One vector is turned by the same rotation once a tick. Each row is the vector after some number of ticks, and that number follows the row.
The counts run from 0 to 256.
[ 0.72  2.60 -0.04 -1.83  4.88 -1.31  0.00  3.13  0.46 -0.21 -3.90  0.66
 -1.01  0.54  1.52 -3.96 -0.11 -1.11  4.22  5.43 -2.12 -1.92  3.41  0.88
  0.65  0.87 -1.97 -2.15  2.01  1.60 -0.80 -2.32  0.49 -2.18  1.19 -1.03
 -0.27 -1.46 -0.31  3.33  0.03  2.29  3.94 -2.03  4.04  1.27 -1.71 -1.79] -> 77
[ 2.80  2.89 -0.86 -1.50  3.92 -0.86  1.78  3.57  0.44 -1.39 -2.39 -0.14
  0.93 -3.06  1.97 -2.64 -1.90 -0.73  2.93  5.31 -2.78  0.50  4.13 -1.58
 -0.13 -0.50  0.55  0.51 -0.91  0.40 -3.14 -0.69  1.34 -3.77  1.66 -1.01
 -3.67 -1.85  1.98  0.76  0.41  0.59  2.50 -1.49 -1.20  1.87 -0.76 -2.82] -> 56
[-2.18  3.40 -2.78  0.76  0.95 -4.24  4.20 -0.51  1.13 -1.49 -3.98 -4.50
 -2.10 -0.81  3.64  1.02 -0.72  2.54 -4.60  3.11  2.25  0.02 -0.95  0.16
  1.22 -1.04 -1.67  1.66 -0.17  0.40 -1.31 -0.83  0.01 -2.64 -3.80 -3.10
  0.66 -2.44  1.35 -0.55  0.52  3.10 -0.35 -1.23  1.59  3.79 -1.11  0.61] -> 210
[-3.64 -1.00  0.02 -4.77 -1.31  0.52 -2.10 -2.54 -1.86 -0.92  3.21  1.17
  1.06  1.86 -1.19 -2.56  2.36 -2.44  4.35  2.01 -3.55 -2.93 -0.42  1.51
 -2.78  2.25 -0.38 -0.17  3.84 -1.66 -0.50 -2.46 -3.40 -0.16  2.27  0.53
  1.19  3.72 -0.70  0.09 -0.75  1.03  1.24 -0.28  2.21 -2.41  0.90  2.52] -> 118
[ 0.76 -0.52  1.42 -2.30  2.82  0.19 -0.09 -1.24  0.11 -0.63 -0.92  2.47
  1.98 -3.11 -1.31 -0.71  0.83  2.76  0.01  0.93 -3.71  3.05  1.12  1.73
 -0.97  0.27 -0.07  0.55 -2.31 -1.38 -1.44 -1.14  0.66  2.99  0.31  0.57
  1.10  1.84 -1.51 -3.24 -2.78  2.13 -1.44  6.17  1.96  7.31  0.13 -3.06] -> 166
[ 1.19  0.59  0.71  2.49  1.29 -0.07  2.93  0.47 -0.16  0.26 -3.26 -0.46
 -2.17  0.04  0.33  1.66 -0.04  3.97 -0.57  0.07  2.82  2.64  1.29  5.08
  2.79 -3.11 -2.93 -2.22  1.74  0.45 -1.90  0.21  1.48  0.87 -3.88 -0.67
  3.63 -2.58  0.44  3.52  1.52  1.15  2.94  1.50  3.69 -2.13 -4.44 -0.02] -> 215
[ 2.51  0.95  0.00 -0.68  2.28  0.20  1.62 -0.61 -0.37  1.09 -1.03 -1.71
  2.11 -2.18 -2.07  1.93 -3.11 -2.30  1.80  4.17  1.23  2.41  6.34 -2.36
  0.19  2.82 -1.64 -2.04 -0.10  0.66 -2.19 -0.44  2.05 -1.37  0.32 -0.95
  2.73  4.28  2.10  0.80 -0.22 -3.46 -0.66 -0.80 -4.58 -3.78  2.92  1.36] -> 50
[-0.19  2.84 -1.01  1.45  2.80 -1.77  1.40 -0.36 -0.92  2.65 -2.18 -0.67
  1.10  0.40 -1.95  3.71 -0.02  0.40 -0.13  4.94  1.94  4.41  3.71  2.60
  2.53  2.54 -2.02 -2.79  1.25  2.19  0.74 -0.20  1.57  1.65 -3.52 -1.35
  4.34  1.30  1.22  0.25  1.09  0.81  0.49 -0.69  2.57 -2.59  3.44 -1.48] -> 199
[-2.08  4.40 -1.33 -2.74  2.72 -0.64  3.16  3.34 -1.02 -0.67 -1.35 -1.73
  0.60 -1.41 -2.31  0.55 -2.34 -0.03 -0.49  5.54 -4.55  2.62  2.98  5.01
 -0.07  1.77  2.29  1.21  1.26  1.69 -4.43  2.28 -0.49 -0.55 -1.50 -1.88
 -0.87 -1.71  2.35 -0.04  0.03  0.68  1.40  1.20  2.74 -0.40  0.50  1.85] -> 204
[-2.00  0.85  0.75 -1.17  0.55  0.87 -1.21  1.15 -0.47 -1.45  0.03 -1.16
  3.84 -1.93 -4.41  2.94 -1.92 -1.53  2.05  4.00 -0.72  5.06  4.93 -2.12
 -2.07  3.07  2.27 -0.28 -1.50  0.09 -0.30 -0.47  1.72 -0.69  1.22 -2.25
 -0.39  4.58  3.38 -0.92 -1.25 -2.09  0.32 -1.08 -4.69  1.08  3.25  0.96] -> 32
[-5.05  0.54  0.70  1.46 -1.50 -0.89  0.48  1.29  0.43 -4.20 -4.03 -1.21
 -3.71  1.45  0.54  1.24  0.25  3.90 -2.14 -0.34  1.61  1.01 -1.59  2.12
  0.27 -1.83 -1.40 -0.50  0.79 -0.42  0.60 -0.48  0.89 -0.66 -3.13 -2.39
  0.95 -2.53  0.68  4.45 -0.57  2.60  3.24 -0.62  1.56  3.56 -6.31  2.29] -> 232
[-4.89  0.43 -1.22 -0.59  0.60 -3.50  1.25 -0.17  0.78 -2.61 -2.83 -2.92
 -2.06  1.20  2.38 -0.33  1.13  2.47 -0.80  4.13  2.28 -0.76 -1.59  0.39
  0.41 -1.69 -0.45  0.07  1.14  0.59  0.79 -3.69 -2.39 -3.02 -3.43 -3.59
 -0.19 -1.43  2.26  1.26 -0.38  3.86  2.37 -4.32  2.19  3.27 -2.12  1.60] -> 229
[-0.18 -2.54  1.66 -1.31 -0.65  0.85 -1.78 -3.01 -0.25 -1.88  0.27  3.80
  0.97 -1.91  0.89 -1.46  3.05  3.44  1.34 -1.78 -2.69  0.95 -1.80  0.45
 -1.79 -2.71 -1.37  1.00 -1.41 -3.10  0.82 -2.30  0.17  2.58  1.20  1.67
  0.10  1.19 -2.10 -2.11 -1.19  3.06  0.06  4.39  1.42  6.00 -2.47 -5.03] -> 146
[ 2.75  1.30  0.21 -1.39  5.68 -2.39  1.50  1.45  1.41 -0.82 -4.49 -0.11
 -0.32 -2.33  2.54 -3.62 -0.92  0.52  2.53  5.82 -0.10 -0.81  3.55 -2.41
  0.69 -0.67 -1.43 -1.15 -1.46  0.70 -2.15 -3.30  0.33 -3.73  0.00 -1.77
 -1.15 -0.39  0.61  0.38 -0.41  1.41  1.74 -1.35 -0.03  4.56 -0.99 -2.85] -> 58
[ 0.31 -0.47 -0.12 -1.75  1.22 -0.78  2.07 -3.84  0.36 -0.70 -0.98 -1.01
  1.01 -3.42 -0.06  1.55 -0.86  1.99 -3.26  0.11 -0.52  1.45  0.46 -0.40
 -1.03  1.36 -2.49  1.35 -2.37 -1.52 -1.77 -0.47  0.38  2.18 -1.49 -0.21
  3.86  3.91 -1.17 -4.34 -2.27  0.06 -4.91  6.12 -1.51  5.06  2.35 -0.57] -> 169
[ 3.04  2.31 -0.29 -1.55  5.42 -2.06  1.54  2.76  1.04 -0.75 -3.47  0.29
  0.36 -2.71  2.23 -3.42 -1.25  0.26  3.04  5.70 -1.54  0.16  3.81 -2.12
  0.20 -1.32 -0.70 -0.11 -1.19  0.31 -2.79 -1.97  1.10 -3.54  1.05 -1.54
 -2.65 -1.17  1.33  0.85  0.02  1.35  2.57 -1.56 -0.44  2.82 -1.43 -3.11] -> 57
[-3.33  1.14 -0.75 -0.59 -3.28 -0.75 -2.47 -0.58 -0.82 -3.35  2.32  2.40
  1.80 -0.62  1.61 -0.23  2.82  0.74  0.83  0.23 -4.29  1.19 -2.75 -2.18
 -3.25 -1.74  0.58  3.21 -0.90 -2.82  2.77 -1.07  0.78  0.29  2.41  0.35
 -3.78 -0.04 -0.16 -2.80 -0.75  2.99  0.07  0.59  0.09  5.40 -1.03 -5.42] -> 143
[-1.61 -3.39  1.18 -0.94 -0.84  1.19  2.21 -3.25 -1.34 -0.91 -0.39 -1.67
 -1.96  0.64 -0.98  1.29 -0.70  2.12  0.57 -0.51  3.17  0.49  0.23  3.66
  0.75 -1.62 -2.27 -1.91  3.30 -0.92 -2.59 -1.65 -1.54  0.07 -3.59 -1.10
  5.10  1.97  0.77  3.72 -0.10 -0.57  1.54  0.01 -0.40 -4.82 -3.09  5.86] -> 237
[-6.05  0.76 -1.91 -3.37 -4.03 -1.31 -1.72 -2.19 -1.03 -3.87  2.62 -1.20
  0.45  1.59  1.73 -1.19  1.08 -1.76  0.58  1.04 -3.56 -3.93 -3.07 -1.64
 -4.09  2.04 -0.17  3.07  1.81 -2.39  0.90 -1.52 -2.91 -1.84  2.30 -0.55
 -1.40  1.93 -0.20 -1.62 -0.60  1.68 -0.58 -1.43  0.19  1.51  0.38  1.60] -> 121
[ 1.93  4.25 -2.34  1.15  0.10 -1.63  2.45 -0.20 -0.07  0.23 -1.24 -3.24
  0.09  0.11  2.19  1.32 -2.43 -3.58  0.69  3.79  1.34 -1.40  4.30 -2.74
  0.33  2.15 -3.75 -0.78  1.85  1.16 -0.99  0.47  1.76 -3.60  0.11 -0.71
  1.04  0.96  1.37  2.47  2.48 -2.60  0.53 -3.38 -2.26 -5.91  1.73  0.08] -> 71
[-1.36 -0.70  0.27  0.58 -4.19  1.29 -0.80 -4.50 -0.48 -1.80  1.45  0.43
  1.47 -0.93 -0.96  3.99  0.58  1.21 -2.16 -3.27 -0.52  2.46 -0.36 -1.02
 -2.04  1.20 -3.30  0.57 -0.88 -2.61  1.44  0.91  2.04  3.33  0.44  1.47
  4.34  4.14 -1.75 -1.97 -1.03 -1.18 -4.13  5.27 -3.09  1.06  1.15 -0.92] -> 151
[-3.65  0.99 -1.83  0.34 -3.98  0.76  0.97  0.79 -2.52 -2.78  2.53 -1.50
  0.36  1.20 -0.04  2.77 -0.81 -0.47  1.21  1.64 -0.06  1.86 -0.06  1.49
 -1.27 -1.28  0.71  1.04  3.33 -0.78  0.10  0.42 -0.31 -2.48 -0.64 -1.59
 -1.70 -0.73  3.93  3.11  1.54 -1.10  3.83 -4.81 -2.46 -6.91 -1.78  2.34] -> 242
[ 1.92  1.36  0.37 -1.02  5.46 -2.76  1.04  0.69  1.98 -1.02 -5.63 -1.02
 -0.63 -1.70  2.44 -3.18 -0.81  0.54  1.94  4.81  1.00 -1.02  3.22 -3.28
  0.90  0.16 -2.79 -1.53 -1.75  1.11 -0.80 -3.65  0.77 -2.91 -0.24 -1.95
  0.38  0.32  0.19  1.04 -1.08  1.68  1.19 -1.16  0.02  5.37 -1.28 -2.39] -> 59
[ 2.39 -0.42  0.82 -2.67  3.14 -0.14  2.08  0.69  0.49 -2.14 -0.96 -0.74
  1.92 -4.82  1.14 -2.02 -1.66  1.30  1.85  3.60 -1.57  1.66  2.91 -2.06
 -1.37 -2.92  1.98  1.47 -2.71 -1.75 -4.65 -2.02  0.18 -2.96  1.02 -2.03
 -3.47  0.64  3.08 -2.16 -0.78  0.34  1.04  0.29 -3.39  4.58 -0.89 -1.25] -> 37
[-3.31  0.45 -1.87 -2.33 -3.10 -1.04 -2.07 -3.83 -1.65 -1.70  4.11  0.51
  3.38 -0.47  0.93 -0.18  2.58 -1.80  1.76  2.27 -3.00 -0.49 -1.62 -2.89
 -3.28  0.69  0.83  2.76  0.26 -2.61  2.06 -2.99 -2.37 -0.74  2.42 -0.44
 -1.95  2.87  0.72 -3.79  0.01  1.41 -0.83 -1.54 -0.96  0.55  3.81 -2.82] -> 140
[-0.41  0.16  0.97 -1.78  1.89  0.32 -0.98  0.46 -0.31 -1.59 -1.14  3.33
  2.20 -3.03 -1.43 -0.23  1.39  2.69  0.67  1.17 -4.83  3.66  1.23  1.99
 -1.08 -0.05  0.70  1.06 -2.09 -1.36 -0.21 -0.52  1.52  2.95  1.10  0.79
 -0.50  0.72 -1.21 -2.78 -2.02  2.59 -0.66  5.25  2.16  7.56 -0.06 -4.42] -> 165
[-0.21 -0.39  0.06  3.38 -4.81  2.78 -0.48 -2.05 -1.26 -1.09  3.13  0.38
  3.23 -0.94 -0.37  4.02  0.35  2.61  1.01 -1.46  1.96  5.25 -0.68  0.86
 -0.94 -5.88  1.44  0.89  0.30 -3.38 -0.06  0.99  1.58 -0.09  0.00 -0.77
 -0.60 -1.12  3.03 -0.44  3.39 -0.01  2.86 -0.95 -2.99 -3.44 -2.16 -1.93] -> 5
[-1.89  0.83 -1.64 -2.72  1.77 -1.70  2.79  0.71 -1.29 -1.01 -0.23 -1.59
 -0.53 -0.32  1.28 -1.96  0.06  0.94  1.95  5.59 -0.87 -0.55  0.18  3.32
  0.34 -2.33  2.26  1.10  2.66  0.04 -3.54 -2.52 -3.55 -3.60 -1.95 -2.67
 -2.18 -2.45  3.47  0.56  0.79  3.13  3.60 -3.83  2.93 -1.87 -1.28  1.56] -> 226
[ 0.83  1.60 -0.14 -3.95  4.62 -0.89  3.07  0.72  0.16 -0.11 -2.06 -0.45
  1.28 -3.85 -1.08 -0.78 -1.57  1.61 -1.21  4.07 -4.15  2.06  2.37  3.50
 -0.13  1.00  0.92  1.64 -1.17  0.12 -4.80  0.25 -0.41  1.11 -1.32 -0.71
  0.85  0.28  0.11 -2.76 -1.78  1.67 -1.60  4.81  2.03  4.68  1.27 -0.12] -> 186
[-4.08  3.42 -2.25 -0.93 -1.59 -0.46  2.52  2.41 -1.60 -1.33  0.29 -2.95
 -0.07  1.06 -2.39  3.31 -1.94 -1.41 -0.48  3.98 -1.35  1.88  2.02  3.82
 -0.52  1.74  1.45  0.66  3.45  1.29 -1.94  1.92 -0.21 -1.58 -2.05 -2.31
 -0.03 -1.15  3.11  2.23  1.02 -0.31  2.31 -1.99  0.63 -5.33  0.31  3.97] -> 222
[-1.59  3.44 -0.19  0.08 -0.68  0.31 -1.92  2.41 -1.00 -0.34 -0.67  2.14
 -0.54  3.43 -0.33 -1.52  1.32 -2.09  4.50  2.39 -2.93 -1.64  1.98  1.95
 -0.44  1.31 -1.73 -2.50  4.33  0.19  1.47  0.21  0.75 -0.87  2.21  0.55
 -0.47 -1.34 -0.66  5.02  1.57  1.27  4.72 -2.11  4.20 -3.37 -2.72 -1.66] -> 95
[-1.63 -5.31  2.45 -2.34 -1.84  2.63  0.72 -2.23 -1.43 -3.95  0.10 -0.14
 -1.99 -1.46 -0.07 -0.79 -1.00  2.83  0.91 -2.82  0.01 -0.29 -1.36  1.86
 -1.20 -3.44 -1.35  0.13  1.35 -2.75 -3.09 -1.25 -1.16 -0.39 -0.90 -0.17
  1.79  1.61  0.43  3.37 -1.62 -0.38  1.36  1.78 -3.36 -0.21 -5.87  5.35] -> 255
[-1.30  4.48 -2.78  2.65 -2.72 -1.74 -0.17  0.07 -0.40 -0.33 -0.25 -0.74
 -0.88  3.42  2.51  1.26  0.24 -2.44  1.28  1.50  0.70 -2.10  1.40 -1.37
  0.14  1.29 -4.30 -1.80  3.70  0.47  2.90  0.57  1.84 -2.38  1.31  0.04
  1.16 -0.90 -0.35  4.20  2.90  0.02  2.80 -4.40  1.40 -5.95 -1.33 -1.80] -> 92
